128 stands for zero in the data rows.
Here is a table of points, one per row:
Array([133, 118, 154, 128, 100, 150,  72,  31, 137, 150, 167, 157,  59, 136, 184, 151, 139, 105, 134, 126, 188, 137,
       129,  97, 104, 149, 177, 116, 154, 129, 115, 103])
Array([199, 169, 129, 132, 188, 187, 140, 216, 135, 128,  73, 101, 135, 123, 196, 147,  79, 131, 115, 138, 156,  99,
       101, 143,  95, 168, 164,  91,  43, 120, 107, 111])
Array([ 88, 218, 115, 192, 214, 119,  75, 103, 206, 105, 172, 184, 156,  78, 111, 132, 120, 105, 110, 148,  56,  81,
        77, 180, 177, 133, 134,  65, 174,  47, 164,  72])
Array([ 98, 199, 163, 174, 132, 150, 149, 175, 145, 190, 124, 107, 138,  74, 126, 185,  85, 172, 186, 161, 164, 127,
       231,  57, 131,  77,  72,  87, 117, 152, 132, 188])
Array([212, 125, 116, 105, 192, 158, 122, 131, 124, 153, 123, 131, 158, 206, 205, 183, 171,  89, 145, 178,  81, 120,
       157, 125, 122, 141, 110, 152, 111, 205,  76,  62])
Array([ 55,  82,  96, 156, 146, 181, 193, 130, 152, 177,  91, 126, 121, 144, 160, 116, 122, 178, 186, 141, 106, 167,
       132, 185,  97, 169,  70,  20,  97,  77,  97, 131])
Array([119, 117,  84,  82,  97,  91, 170, 176, 142,  96, 204, 153, 197, 186,  82,  64, 182, 138, 167, 111, 113,  93,
       140, 114,  58, 148, 119,  86, 162, 176, 100, 210])
Array([ 95,  83, 224, 113, 122, 195, 153, 179, 128, 106, 110, 161, 151, 165, 110,  79, 110, 150, 127, 188, 163, 176,
       107,  98, 137,  82, 104, 161, 144,  43, 161,  89])
Array([145, 132, 154, 128, 147, 175,  86,  95,  79,  55,  95,  95, 187,  30, 112, 137, 185, 122, 222,  92,  66, 113,
       168, 136, 163, 132, 122, 222, 182, 150, 123, 140])
Array([112, 180, 119,  84, 191, 131, 156,  85, 103, 139, 130, 125, 128, 127, 140,  34, 103,  92, 110, 145, 191,  96,
       200, 160,  95, 129, 137, 156,  84, 135, 116,  90])
Array([149, 117, 108, 158, 142, 100, 129,  87, 144,  42,  96, 164, 158, 114, 163, 100, 123, 195, 157, 199, 162, 179,
        84,  85, 166, 152, 134, 123, 127, 145,  96, 129])
Array([ 81,  64,  67, 101, 127, 110,  73, 216,  72, 116,  94, 170, 176, 176,  79, 229,  36,  42, 159, 186, 108, 187,
       143, 157, 170, 188, 115, 130, 146, 113, 183, 150])
Array([ 79, 138, 132, 151, 101, 191, 152, 106, 143, 126, 123,  97, 134,  79, 152, 102, 172,  26, 156, 167, 205, 100,
        91, 164,  98, 101,  98, 161, 125, 123, 134, 204])
Array([169,  88,  79, 154, 140, 135, 111, 106, 126, 145, 132, 155, 102, 101, 121,  85,  69,  64, 160,  84, 167, 122,
        61, 141,  87, 134, 136, 168, 149,  85,  84, 218])
Array([ 87,  67, 133, 144, 177, 160, 153, 143,  52, 143, 202, 107, 121,  75,  89, 158,  69, 136,  74,  74,  69,  68,
       170, 113, 154, 184, 115, 106, 126,  93, 109, 104])
Array([ 85, 115,  90,  83, 127, 187, 101, 202, 168,  81, 189, 104,  81, 148, 202, 120,  99, 168, 101,  14, 141, 125,
        97, 125, 110,  60,  98, 127, 189, 167, 156,  75])
Array([139, 147, 130,  60, 109, 126, 112,  62,  76,  98, 107, 130,  88, 132, 146, 153,  95, 156, 157,  80,  90, 151,
       149,  89, 164,  62,  74, 159,  51,  37, 131, 177])
Array([155,  98, 202, 165, 125, 125,  88, 129, 179, 143, 132, 144, 179, 109, 203, 154, 112, 106,  97,  94,  40, 186,
       113,  97,  69, 127, 210, 105, 130, 139, 117, 159])
Array([156, 121, 174, 103, 167, 149, 179, 107, 123, 128, 146, 130,  58, 148, 141, 173, 166, 118, 125, 186,  66, 138,
       157, 193, 163,  68, 175, 102, 152, 111, 125, 208])
Array([135, 154, 140, 145, 177, 161,  85, 150, 155,  36, 147, 101, 139, 160, 107,  58, 145, 146, 150, 157,  97, 132,
       222, 138, 126,  94, 181, 127,  64, 130, 148, 148])
Array([ 82, 120,  86, 105, 107, 140,  38, 118, 173, 110, 128, 146,  41, 115,  65, 116,  79, 189, 101, 233,  56, 149,
       141, 141,  63, 103,  77, 170,  82, 165,  57,  88])
Array([ 56,  90,  58,  72,  76, 213, 139, 101, 155, 182, 116, 107, 167, 121, 177,  70, 165, 155,  89, 116,  76, 130,
       148,  97, 149, 145, 255, 128, 139, 137, 100, 111])
Array([155, 112, 103, 160, 138, 115, 108, 172,  86, 116,  93,  69, 100, 112,  92,  99, 203, 187, 110, 175, 166, 147,
       114,  57, 195, 209, 166,  97, 166, 104, 157, 129])
Array([ 47,  86, 151, 102, 174,  85, 186,  80, 171, 103, 122, 129, 171, 105,  74, 212, 149, 138, 119,  85, 178, 125,
       109, 144,  57, 163, 135, 176, 123, 101,  52,  79])
Array([101, 141, 165, 161, 106, 122,  83,  59, 115, 107,  92, 136, 103, 185, 116,  77,  77, 100, 175, 139,  75, 135,
       110,  61,  70, 134, 170, 107, 155, 145, 112, 118])
Array([180, 194, 125,  96, 132, 146, 176, 132, 146, 136, 110, 190,  78, 106, 108,  80,  99, 161, 186,  61, 109, 161,
       143, 145, 141, 161, 127, 184, 238, 190, 158,  71])
Array([177, 145, 125,  50, 125, 148, 104, 102, 116, 119, 108, 158, 134,  34,  71, 140, 134, 121,  14, 160, 139, 150,
       185, 113,  13, 103,  94, 130, 168,  95, 165, 115])
Array([ 88, 150, 130,  53, 152, 145, 207, 188,  45, 117, 146, 143,  43, 143, 129, 146, 141, 131, 162, 152, 112, 126,
        77,  93,  92, 123, 177,  98, 119, 118, 101, 170])
Array([215,  84, 146,  76, 139, 125, 146,  91, 149, 191, 202,  38, 117, 112, 179, 101,  84,  97, 153, 150, 125, 133,
        94,  56, 117, 145, 126, 103, 154,  70, 164, 135])
Array([ 88, 185, 217, 120, 102, 132, 123,  91, 122, 110, 135, 124, 137, 242, 113, 143, 127, 163, 139, 105, 116,  72,
       122, 119,  86, 170, 131,  99, 117, 114, 244, 140])
Array([155,  71, 170, 198, 181, 121,  95, 210, 109, 192, 123, 180,  48, 161, 110,  82, 185, 128, 116, 114, 176,  79,
       162, 110, 122, 142, 144, 133, 189, 108,  53, 160])
Array([173, 203, 172, 135,  52, 152, 145, 160, 126, 206, 189,  46, 176, 129,  83, 107, 133, 137,  85, 128,  50, 145,
        75, 186, 142, 149,  51, 187, 130,  98,  82, 156])
Array([ 77, 129, 137, 151,  88, 114,  93, 101,  64, 141, 132, 157, 127, 101, 210, 118,  64, 202, 145, 117, 143, 137,
       179, 172, 171, 180,  72,  84,  99, 200, 114, 123])
Array([111, 118, 199, 107,  74,  87, 107, 172, 165, 100, 100, 186, 135, 127, 121, 145, 140, 145,  98,  70, 121, 106,
       123,  93, 194, 129, 150, 130,  43, 122,  74, 134])
Array([153, 186,  79, 155,  86, 129, 106, 118, 111, 156,  89, 215, 184, 161,  77, 148, 128, 120, 141,  77, 134, 138,
       181, 142, 102,  45, 131,  60, 179,  84, 115, 117])
Array([143, 115, 137, 152, 117, 105, 144, 144, 137, 156,  79,  69,  89, 123,  46, 113, 108,  81, 129,  70, 130, 134,
       111,  60, 170,  72, 143,  91,  88, 185,  79, 107])
Array([229, 120, 113, 132,  98, 108, 134, 103, 117, 153, 188, 109, 138, 122,  68, 146, 200, 165, 145, 120, 143, 165,
       113, 229, 126,  91, 127,  56,  99, 125, 143,  87])
Array([129, 170,  32, 179, 163, 137, 136,  90, 152,  80, 208, 120,  98,  79, 109, 183,  94, 123, 112, 116, 167, 153,
       161,  83, 189, 166, 103, 134, 103, 161, 168, 159])
Array([166,  78,  71, 151, 122, 140, 113,  75, 113, 107, 106, 147,  95, 151, 107, 119, 167, 100, 132, 174,  99,  83,
        93, 129, 166, 159,  42,  98, 142, 164, 116,  92])
Array([ 97, 134, 143, 206, 110, 192, 128, 182, 122, 111, 158, 109, 102, 110, 102, 114, 179,  81, 141,  87, 126, 255,
        73, 128,  86, 140, 109, 192,  68, 136, 158,  77])
Array([163, 107,  96,  89, 115,  80, 161, 128, 233, 114,  95, 131, 110, 137, 151, 143, 130, 156, 188, 143, 109,  84,
       150,  65,  95, 139, 102, 141,  96, 115, 172, 144])
Array([ 92, 193, 139, 104,  81,  98, 214,  90,  98, 116,  66, 127,  79,  98,  99, 157, 173,  32,  96, 124, 139, 163,
       100, 167, 155, 163, 183, 108, 139, 163, 163, 114])
Array([142,  80, 138, 171,  53, 120, 198, 172, 193,  92, 135, 126, 104, 109, 177, 148, 192,  80,  79, 142,  81,  53,
       206, 109,  76, 127,  74, 107, 113, 142, 154, 119])
Array([178,  53,  81, 160, 126, 153, 206, 123, 144, 103, 149, 158, 117, 128,  67, 133,  40, 125, 102, 100, 184, 188,
       147, 173, 200, 153, 209, 175, 115, 152, 109, 138])
Array([159, 150, 138, 170, 139, 167, 203,  94, 127, 131, 102, 162, 183, 154, 124,  76,  46, 109, 117, 140, 113,   0,
        69, 110, 154, 109, 123, 118,  80, 163, 116, 119])
Array([108, 151, 108,  77,  81, 101,  97, 136, 144, 106, 104, 112, 158, 129, 182,  37, 139,  94,  44, 111, 123, 163,
       164, 132, 149, 136,  95,  93, 130,  59, 108, 169])
Array([139, 172,  75, 111, 100, 125,  82, 169,  97, 107, 104,  88, 183,  88, 141, 190, 154, 147, 141, 145, 154, 113,
        46, 128, 102,  95, 177, 103, 158, 155,  76, 140])
Array([130,  87, 146, 126, 144, 109, 108, 132,  57, 162, 112, 101, 191,  83,  62, 132,  65, 123,  91, 180, 155, 161,
       124,  90, 114, 124, 116,  86, 154, 223, 189, 138])
Array([137,  71,  98, 161, 202,  75, 168, 145, 109, 193,  56, 180, 168, 113, 178, 100, 202, 127,  88,  66,  98, 174,
        99, 130, 152,  66, 102, 151,  95, 125, 202,  93])
Array([141, 217,  68, 198, 138,   0, 153, 169,  89, 125, 127,  88, 108, 159, 159, 144, 127, 132,  85, 112, 108, 135,
       141, 122,  91, 186, 117, 150, 135,  62, 120, 108])
Array([147, 114, 184,  77,  53,  79, 127, 180,  87, 105, 196, 225, 116,  39, 176,  85, 136, 127, 115, 163, 128,  88,
       114, 163, 131, 138, 121, 144, 100, 141, 156, 124])
Array([126, 119, 116,  57, 170, 169,  43, 107, 111, 123, 103, 131, 125, 190, 112, 166, 166,  79, 133,  70, 180,  77,
       113, 117, 169, 141,  73, 148, 124, 147, 148, 153])
Array([124, 130,  90, 159, 125, 112, 127,  92,  71,  80, 179, 110, 142, 132, 120, 164, 154, 185, 112, 128, 132, 100,
        77, 105, 140,  18, 150, 115, 114, 102, 151, 121])
Array([ 83, 170, 178,  81, 214,  87, 129,  96, 163, 204, 157, 150, 146, 163, 143, 115, 188, 104, 107, 168, 133, 199,
        85,  84, 187, 107, 102, 145, 148, 190,  79, 182])
Array([126, 149, 166, 147,  67, 137, 162, 133,  99, 131, 127, 134, 165, 157, 166, 179, 150, 141, 162, 140, 199, 142,
       153, 110, 155, 137, 116, 154, 188,  68,  68,  36])
Array([130,  98, 179, 164, 150, 122, 111,  87, 120,  50,  74,  48, 111, 179, 139, 147,  76, 136,  39,  97, 162, 106,
       128, 209, 136, 131,  88, 102, 186, 186, 123, 169])
Array([132, 136, 100, 149, 101, 153,  50, 136, 153, 238, 146, 146, 129, 189, 125, 127, 128, 121, 149, 128, 190,  67,
       142, 114, 156, 146, 173, 163,  75, 127, 176, 110])
Array([ 70,  97,  94, 172, 113,  73, 131,  89,  89, 190,  46, 100, 125, 128, 131, 137, 147, 218, 130, 141, 118,  71,
        99, 170, 113,  98, 171, 230, 152, 109, 187, 124])
Array([ 87, 121, 105, 181, 133,  19, 127, 125,  98, 117, 210,  87, 189, 175, 150, 113, 142,  91, 154, 146, 140, 150,
       167, 165, 151,  57, 162, 181, 154, 117, 130,  65])
Array([123, 141, 141,  71,  66, 112, 134, 163, 234, 134,  85, 101,  84, 115, 123, 160,  91, 132, 125, 168, 132, 110,
       110, 182, 164,  95, 120, 152, 178,  97, 151, 144])
Array([144, 130, 151, 114, 135, 140, 110, 103, 172, 135, 141, 148, 147, 161, 122, 181, 137, 196, 120, 119, 127, 150,
       124, 164,  91, 179, 144, 191, 102, 159, 155, 211])
Array([140,  85, 177,  80, 165,  73,  90, 152, 167, 131, 142,  64, 108,  62, 102,  85, 115, 116, 228,  87, 163, 124,
       136, 174, 121, 162, 137,  57,  71, 136, 114,  80])
There is one direction along which these points spread out most. Take the direction at right angles to it along which they spread out most. Go by this last direction. How many in every 100 of the points above lie lower along it than each point below? Round to a whole number. More than half of the points above lie lower than the first one.
Array([142,  80, 138, 171,  53, 120, 198, 172, 193,  92, 135, 126, 104, 109, 177, 148, 192,  80,  79, 142,  81,  53,
       206, 109,  76, 127,  74, 107, 113, 142, 154, 119]) 18
Array([155,  71, 170, 198, 181, 121,  95, 210, 109, 192, 123, 180,  48, 161, 110,  82, 185, 128, 116, 114, 176,  79,
       162, 110, 122, 142, 144, 133, 189, 108,  53, 160]) 61
Array([ 83, 170, 178,  81, 214,  87, 129,  96, 163, 204, 157, 150, 146, 163, 143, 115, 188, 104, 107, 168, 133, 199,
        85,  84, 187, 107, 102, 145, 148, 190,  79, 182]) 39
Array([166,  78,  71, 151, 122, 140, 113,  75, 113, 107, 106, 147,  95, 151, 107, 119, 167, 100, 132, 174,  99,  83,
        93, 129, 166, 159,  42,  98, 142, 164, 116,  92]) 74
Array([ 79, 138, 132, 151, 101, 191, 152, 106, 143, 126, 123,  97, 134,  79, 152, 102, 172,  26, 156, 167, 205, 100,
        91, 164,  98, 101,  98, 161, 125, 123, 134, 204]) 42
Array([111, 118, 199, 107,  74,  87, 107, 172, 165, 100, 100, 186, 135, 127, 121, 145, 140, 145,  98,  70, 121, 106,
       123,  93, 194, 129, 150, 130,  43, 122,  74, 134]) 50
Array([101, 141, 165, 161, 106, 122,  83,  59, 115, 107,  92, 136, 103, 185, 116,  77,  77, 100, 175, 139,  75, 135,
       110,  61,  70, 134, 170, 107, 155, 145, 112, 118]) 68
Array([173, 203, 172, 135,  52, 152, 145, 160, 126, 206, 189,  46, 176, 129,  83, 107, 133, 137,  85, 128,  50, 145,
        75, 186, 142, 149,  51, 187, 130,  98,  82, 156]) 2
Array([169,  88,  79, 154, 140, 135, 111, 106, 126, 145, 132, 155, 102, 101, 121,  85,  69,  64, 160,  84, 167, 122,
        61, 141,  87, 134, 136, 168, 149,  85,  84, 218]) 76
Array([ 77, 129, 137, 151,  88, 114,  93, 101,  64, 141, 132, 157, 127, 101, 210, 118,  64, 202, 145, 117, 143, 137,
       179, 172, 171, 180,  72,  84,  99, 200, 114, 123]) 94
Array([ 82, 120,  86, 105, 107, 140,  38, 118, 173, 110, 128, 146,  41, 115,  65, 116,  79, 189, 101, 233,  56, 149,
       141, 141,  63, 103,  77, 170,  82, 165,  57,  88]) 79
Array([229, 120, 113, 132,  98, 108, 134, 103, 117, 153, 188, 109, 138, 122,  68, 146, 200, 165, 145, 120, 143, 165,
       113, 229, 126,  91, 127,  56,  99, 125, 143,  87]) 15
Array([153, 186,  79, 155,  86, 129, 106, 118, 111, 156,  89, 215, 184, 161,  77, 148, 128, 120, 141,  77, 134, 138,
       181, 142, 102,  45, 131,  60, 179,  84, 115, 117]) 11
Array([ 88, 185, 217, 120, 102, 132, 123,  91, 122, 110, 135, 124, 137, 242, 113, 143, 127, 163, 139, 105, 116,  72,
       122, 119,  86, 170, 131,  99, 117, 114, 244, 140]) 35
Array([215,  84, 146,  76, 139, 125, 146,  91, 149, 191, 202,  38, 117, 112, 179, 101,  84,  97, 153, 150, 125, 133,
        94,  56, 117, 145, 126, 103, 154,  70, 164, 135]) 58
